Here are some points, each followed by its number:
[-13 -15 -15  -8 -13 -10 -12 -16 -15 -20 -25 -27 -32 -30 -32 -36 -37 -37
 -35 -36 -39 -38 -39 -37] 0
[ -8 -16 -15 -15 -13 -18 -15 -17 -20 -22 -26 -31 -34 -35 -35 -27 -22 -20
 -20 -23 -22 -23 -24 -25] 1
[-12  -9 -13  -8  -2  -3  -3  -4  -5 -10 -14 -14 -20 -22 -24 -25  -1   0
  -4  -3  -4  -4  -3  -5] 2
[ -9 -11 -16 -12  -7  -6  -7 -10 -11 -17 -18 -26 -26 -26 -31 -24  -7   5
   5  13  13  14  11  13] 3
[-10  -9 -15 -14  -8 -12 -11 -14 -15 -17 -23 -25 -30 -30 -35 -24  -3  16
  15  30  30  29  28  29] 4
[ -6  -8 -13 -10 -13 -14 -14 -19 -21 -20 -28 -30 -34 -36 -32 -21   4  13
  18  31  33  30  31  29] 5
[-10 -11 -12 -11 -17 -16 -13 -18 -18 -18 -26 -28 -31 -34 -29 -20  -1   7
   9  28  25  25  26  28] 6
[ -8  -8  -6  -6  -7  -6  -9 -14 -13 -17 -21 -22 -28 -27 -30 -23  -3   3
   8  23  20  22  19  19] 7
[-11 -13 -13  -9 -11 -12 -14 -17 -16 -21 -23 -28 -32 -30 -35 -28  -9  -3
   3  15  18  17  14  17] 8
[ -8  -9 -12 -12 -13 -12 -11 -19 -19 -22 -24 -31 -36 -34 -35 -28 -12  -7
   2  11  12  12  13   9] 9
[ -9  -5 -11 -11 -11 -12 -12 -18 -17 -20 -24 -30 -32 -34 -33 -31 -10 -12
  -1   5   0   2   0   0] 10
[  3   0  -2  -4  -5  -6  -5 -11  -7 -14 -16 -21 -22 -26 -27 -32 -18 -18
  -6  -8  -7  -9  -8  -8] 11
[  3   3  -1  -1  -6  -6  -4  -7  -8 -11 -16 -19 -21 -22 -27 -26 -21 -22
 -13  -8 -10  -7  -9 -10] 12
[ 12  11   7   7   6   6   8   2   1  -5  -7  -9 -14 -15 -19 -19 -22 -21
 -13 -10 -10 -11  10   8] 13
[ 15  14  12  12  10  10   7   3   2   1  -2  -7 -11 -10 -14 -17 -21 -20
  -9 -13  -8  -6   4   3] 14
[ 17  14  13  12  12  11   9   8   6   5  -2  -4 -10  -8 -11 -14 -19 -18
 -12 -13 -10  -9   5   2] 15
[ 12  10   8   4   6   3   4   2   0  -5  -3 -11 -13 -16 -20 -19 -25 -25
 -19 -16 -13 -10  -5  -6] 16
[  7   4   1   3   0  -1  -1  -7  -3  -9 -10 -16 -19 -23 -26 -26 -27 -27
 -22 -17 -13 -15 -11 -13] 17
[  2   1   0  -2  -5  -6  -6  -8  -9 -14 -18 -22 -24 -25 -29 -32 -27 -30
 -27 -25 -20 -23 -19 -20] 18
[ -2  -4  -6  -9 -10  -7 -12 -14 -13 -20 -23 -25 -28 -30 -33 -35 -30 -26
 -28 -31 -22 -24 -23 -22] 19
[ -4  -7 -11 -11 -13 -12 -13 -18 -18 -21 -25 -28 -32 -35 -37 -38 -32 -30
 -28 -32 -25 -25 -27 -28] 20
[ -8  -8 -15 -15 -13 -14 -16 -21 -22 -24 -28 -33 -36 -36 -38 -41 -34 -26
 -29 -29 -26 -28 -28 -30] 21
[-10 -12 -16 -17 -21 -17 -20 -22 -25 -27 -30 -36 -24 -20 -23 -27 -30 -30
 -29 -31 -26 -29 -26 -27] 22
[-15 -14 -21 -20 -22 -20 -17 -21 -19 -27 -27 -24  -6   6   0  -2  -4  -5
  -7  -7  -8  -5 -10 -11] 23
[ -4  -8  -1   1   3   5   1  -2  -4  -5  -8 -11  19  19  15  15   9  10
  13  12  10  10   7   9] 24
[ 2  1  5 36 37 33 34 30 29 27 21 18 40 40 36 34 33 29 29 29 28 29 27 28] 25
[20 17 29 55 52 54 49 49 45 43 41 37 44 39 38 36 31 34 28 30 33 30 30 28] 26
[30 26 55 60 55 58 55 54 50 48 45 42 43 41 37 39 33 36 32 33 31 30 32 31] 27
[26 32 60 61 58 55 56 53 51 47 46 41 37 39 33 34 29 28 29 27 28 25 23 27] 28
[25 25 50 50 49 50 47 43 44 40 37 30 28 30 27 24 21 19 24 16 17 18 18 16] 29
[23 16 48 47 48 47 47 42 43 38 34 30 26 25 24 24 18 18 17 18 14 15 14 14] 30
[17 18 41 44 43 41 42 37 38 31 29 24 25 22 18 17 12 15 12 13 10 13  9  8] 31
[10  8 38 33 31 33 28 29 30 24 24 17 13 14 10  8  2  4  4  2  2  1  1  1] 32
[ 10   5  25  24  24  25  22  21  19  14  12   7   4   5   1   1  -3  -7
  -6  -6  -7  -5  -7 -13] 33
[  3   1  20  20  19  18  17  15  13  11   6   5  -2  -2  -5  -7  -8 -11
 -10 -11 -12  -9  -9 -12] 34
[ -4  -3  20  20  20  18  16  13  11   9   3   4  -4  -2  -6  -8 -11 -11
 -11 -14 -11 -13 -17 -15] 35
[ -2  -4  11  13  11  10  11   5   6   2   0  -4  -9  -9 -13 -13 -17 -20
  -7 -10  -9  -7 -11  -9] 36
[ -3  -4   8   6   5   4   3   2   1  -3  -6  -9 -12 -14 -14 -19 -19 -20
 -10 -12 -13 -11 -13 -13] 37
[  0  -4   2   2  -1   2   2  -8  -4  -6 -12 -12  -4  -4 -12 -10 -12 -13
 -15 -13  -8  -5  -5  -6] 38
[  2   0   0   3  -3  -1  -3  -5  -3  -9  -9  -9  -1  -3  -1  -9  -9  -8
 -10  -9   7   9   2   4] 39
[-1 -5 -2  0 -3 -3 -4 -6 -8 -4  0 12 13 13 11 10  6  4  6  5  5  5  6  5] 40
[ 0 -1  0 -1 -2 -5 -3 -7 -5 -7 -1 17 33 30 28 26 25 24 23 25 23 22 19 17] 41
[-3 -3 -2 -1 -2 -4 -5 -8 -6 -6 -3 17 42 37 37 35 30 29 31 30 29 29 29 27] 42
[ -3  -7  -4  -5  -4  -5  -5 -12 -12  -7  -6  18  41  38  35  34  33  31
  27  27  27  29  27  27] 43
[ -8 -10 -10  -6  -8  -9 -10 -14 -13 -12  -6  12  33  31  30  28  23  24
  23  24  21  22  20  22] 44
[ -5  -9 -14  -8  -9  -8 -10 -14 -13 -11  -8   9  27  23  20  20  15  14
  14  15  16  15  11  13] 45
[ -9 -11 -14 -12 -12  -8 -12 -15 -12 -16 -14   2  21  18  19  14  12  12
   9   8   9   6   7   7] 46
[-13 -16 -16 -14  -8 -10 -13 -16 -17 -18 -11  -2  20  18  16  15  11   7
  11   9  10   7  10   6] 47
[-13 -14 -13 -17 -11 -14 -11 -15 -16 -19 -14 -11  15  17  14  13   9   9
   8   7   8   5   5   5] 48
[-13 -15 -19 -13 -17 -15 -14 -17  -8  11  24  19  14  15  15   9   7   6
   6   5   7   4   5   1] 49
[-15 -16 -18 -17 -21 -19 -16 -12   2  31  44  41  34  35  32  30  29  25
  26  27  27  25  25  29] 50
[-16 -18 -20 -14 -14 -14 -17   0   5  27  60  54  55  51  47  46  42  42
  42  39  39  40  40  39] 51
[-19 -22 -21 -16 -18 -19 -17  -3  -2  24  60  54  52  51  48  46  41  40
  39  38  40  39  37  37] 52
[-17 -20 -26 -21 -22 -22 -19  -5  -8  21  51  46  45  41  39  37  35  34
  31  30  31  31  29  31] 53
[-18 -20 -21 -19 -17 -21 -18  -9 -11  16  36  34  32  30  28  25  23  20
  23  19  17  21  17  19] 54
[-16 -19 -25 -21 -14 -14 -16 -14 -13   9  30  21  20  17  17  15  12  12
  10  11   8   7   8   8] 55
[-21 -21 -24 -25 -17 -18 -18 -10 -13   0  18  16  10   8   9   3   2   2
   1   2   2   2  -1   0] 56
[-22 -23 -21 -24 -17 -17 -18 -16 -13  -4  10   8   2   2  -2  -4  -7  -7
  -7  -8  -9  -8 -12 -10] 57
[-23 -21 -21 -23 -11 -17 -12 -17 -18  -2   3  -1  -7  -7  -8  -4 -11 -10
 -13 -12 -14 -12 -13 -12] 58
[-23 -18 -21 -23 -12 -10 -11 -12 -16  -5  -3  -7 -11  -9 -15 -12 -16 -16
 -17 -16 -18 -16 -20 -19] 59
New points follow, each followed by the numbers of its two nearest points above by angle, nearest first.
[-17   1   5   4   3   4   1  -4   4  -1   3  -4  -5  -8 -10 -11 -16 -17
 -16 -18 -17 -18 -18 -20] 37 0
[-10 -11 -19 -17 -18 -16 -17 -23 -17 -21 -26 -11 -11  -2  -4  -2   0   2
   0   0  -3  -5  -7  -4] 23 22
[11  9  6  3  5  3  2 -1  5 11 15  9  4  5  1 -2 -3 -4 -2 -8 -5 -4 -6 -5] 33 34
[ -4  -8 -12 -11 -15 -15 -15 -19 -19 -20 -16 -22 -23 -21 -20 -18  -2  -2
  -3  -3  -3  -5  -4  -6] 10 1
[ -8 -13 -10  -9 -11 -11 -11 -17 -17 -19 -23 -27 -30 -32 -36 -39 -38 -40
 -41 -42 -41 -43 -45 -44] 0 20
[-17 -19 -21 -22  -8  -9  -7  -9 -11 -15 -19 -22 -14   0   1  -2  -4  -4
  -2  -2  -5  -5  -8  -6] 23 59
[-14 -19 -20 -22 -27 -24 -24 -30 -29 -35 -34 -24 -24 -18 -11  11  10   8
   8  11   7   6   6   5] 23 6
[ -5 -10 -13 -12 -17 -16 -14 -20 -18 -21 -19 -11  10   9  11   6   6   6
   2   4   5   3   2   2] 48 47
[-11 -12 -16 -11 -14 -13 -16 -19 -16 -19 -21  -3  -4  -7 -10  -6  -9  -9
  -9 -10 -10  -9 -10 -10] 23 22
[ -3  -5  -8  -9 -12 -13 -12 -17  -7 -14 -15   1  -4  -3  -7  -9 -13 -14
 -12 -14 -15 -14 -15 -18] 22 0
[-10 -11  -9 -12 -11 -12 -12 -12 -15 -18 -23 -26 -26 -28 -33 -35 -38 -39
 -39 -40 -40 -41 -44 -43] 0 20
[ -7  28  25  22  24  23  23  21  17  12  11   7   3   0   1  -2  -6  -6
  -6  -6  -7  -6  -8 -10] 33 34
[-10  -9 -14 -15 -12 -16 -16 -16 -14 -16 -21  -6  -7   2   3  -2   1  -2
   0  -3  -5  -3  -4  -4] 23 58
[ 20  18  15  18  13  14  12  10  10   5   3  -2  -6  -6 -12 -12 -17 -16
 -17 -15 -18 -15   2   2] 15 14
[-13  12  11  15  13  12   9   8   8   5   3   0  -4  -4  -6  -9 -12 -16
 -13 -14 -15 -17 -17 -15] 35 36
[-21 -13 -17 -18 -13 -13 -13 -13 -15 -11  -7  -9 -17 -18 -20 -19 -19 -20
 -19 -21 -21 -22 -24 -24] 59 0
[-13 -11 -12 -13  -8  -8  -9 -14  -9 -15 -19 -21 -26 -26 -27 -28 -31 -29
 -29 -28 -31 -29 -31 -31] 0 20
[-11 -12 -15 -16 -18 -15 -17 -23 -16 -19 -26  -8  -4   2  -2  -6  -1   0
  -1  -3  -2  -2  -5  -6] 23 58
[ 18  13  10  10  10   9   8   5   6   0  -5  -8 -11  -7  -7  -9 -15 -12
 -14 -16 -14 -13  -8  -7] 15 14
[ 29  28  25  24  22  20  21  18  17  13   9   6  -1   0  -3  -5  -7  -7
  -8  -9 -11   3   3   7] 33 32
[-11 -11 -12 -13 -14 -17 -17 -18 -21 -25 -26 -23 -23 -16  -7   4  -1  -1
  -2  -1  -1  -3  -5  -2] 23 10
[-18 -23 -24 -25 -28 -26 -25 -27 -29 -35 -31 -12 -19 -20  12  20  14  15
  15  14  13  13  13  12] 48 47
[ -3  -4  -8  -2  -7  -9  -7 -11  -5  -5  -7  -1  -6  -5  -8 -10 -15 -13
 -14 -18 -18 -15 -15 -18] 0 22
[-13 -16 -20 -17 -21 -20 -23 -22 -21 -26 -26 -18 -12  -1  -3  -2  -1  -3
  -1  -1  -2  -4  -3  -5] 23 22
[ 25  24  22  22  20  19  20  16  16  10   8   6   2   3  -6  -5  -9  -9
  -8 -10 -10  -8   2   2] 33 34
[ 14  10   7  10   8   7   5   2   2  -1  -4 -11 -10 -14 -15 -20 -20 -23
 -25 -24 -23 -22 -15 -14] 16 37
[ -9 -14 -17 -19 -17 -17 -11  -5  -7   3   1   0  -6  -8  -9 -12 -17 -16
 -15 -16 -16 -17 -18 -18] 59 58
[ -7 -11 -11 -13 -15 -12 -14 -20 -19 -24 -22 -23 -27 -21 -16  -6  -9  -7
  -7 -10  -7 -11 -12 -11] 1 22
[-11 -14 -17 -18 -16 -19 -18 -23 -24 -26 -30 -25 -25 -15 -10  -1   6   3
   3   3   4   3   2  -1] 23 9
[ -9  -6 -12 -13   4   6   3   3   1   0  -7  -9 -11 -14 -19 -21 -21 -21
 -24 -25 -24 -24 -25 -25] 0 18
[ 21  20  18  16  16  17  15   8  10   7   5   1  -5  -6  -6  -7 -12 -15
 -13 -15 -13 -16  -6  -8] 15 34
[-15 -18 -20 -20 -22 -25 -22 -26 -27 -30 -33 -29 -24 -24 -18  -4   3   1
  -1  -3  -4  -2  -5  -2] 23 10
[ -8 -12 -18 -12 -14 -13 -15 -15 -16 -21 -21 -28 -33 -34 -35 -37 -40 -40
 -43 -42 -42 -43 -43 -42] 0 20
[-13 -14 -19 -20 -18 -16 -19 -23 -14 -16 -18 -25 -26 -29 -22 -25  -9 -10
  -9 -11 -11 -10 -14 -12] 1 21
[ 10   7   2   5   1   1   2  -4  -1  -8  -9 -11   2  -1  11   8   7   5
   5   5   4   6   2   5] 24 42
[-13   0  -3   7   4   9   5   4   0  -2  -5 -11 -13 -16 -17 -18 -23 -23
 -24 -26 -23 -27 -26 -26] 37 0
[ 19  18  14  14  11  11  10   7   7   3  -1  -3  -6 -11  -6  -9 -14 -11
  -9 -13 -13 -15 -13 -13] 15 14
[-10  -9 -11 -12  -2  -3  -2  -9  -6 -13 -16 -19 -21 -22 -25 -27 -33 -32
 -30 -33 -33 -35 -35 -33] 0 19
[ 18  17  15  15  15  11  11  11   9   6   1  -1  -9  -9 -11 -12 -16 -17
 -18 -19 -17 -17   1   4] 15 14
[ -1  -3 -10  -8 -12 -11  -2   4   4   3  -1  -5  -7  -9 -12 -15 -17 -18
 -18 -19 -18 -20 -21 -19] 0 18
[-12 -16 -16 -18 -17 -19 -20 -20 -19 -17 -21 -26 -30 -31 -30 -35 -32 -37
 -34 -34 -36 -35 -39 -36] 0 20
[-10 -13 -15 -13 -11 -14 -12 -15 -18 -16 -13 -18 -21 -24 -28 -27 -28 -29
 -30 -28 -30 -31 -32 -30] 0 20
[ 23  21  18  15  14  15  13  11  13   6   4  -1  -6  -4  -7 -10 -13 -13
 -14 -15 -14   0   6   6] 15 14
[  2  -1  -3  -5  -4  -9  -7  -9  -5  -3  -2  -2  -3  -9  -7 -11 -15 -15
 -12 -15 -14 -14 -16 -16] 0 20
[  6   3  -1   1  -3  -2  -3  -7  -6  -9 -12 -17  -3  -7  -1  -5  -6  -7
  -5  -8  -8  -8  -7 -12] 22 19
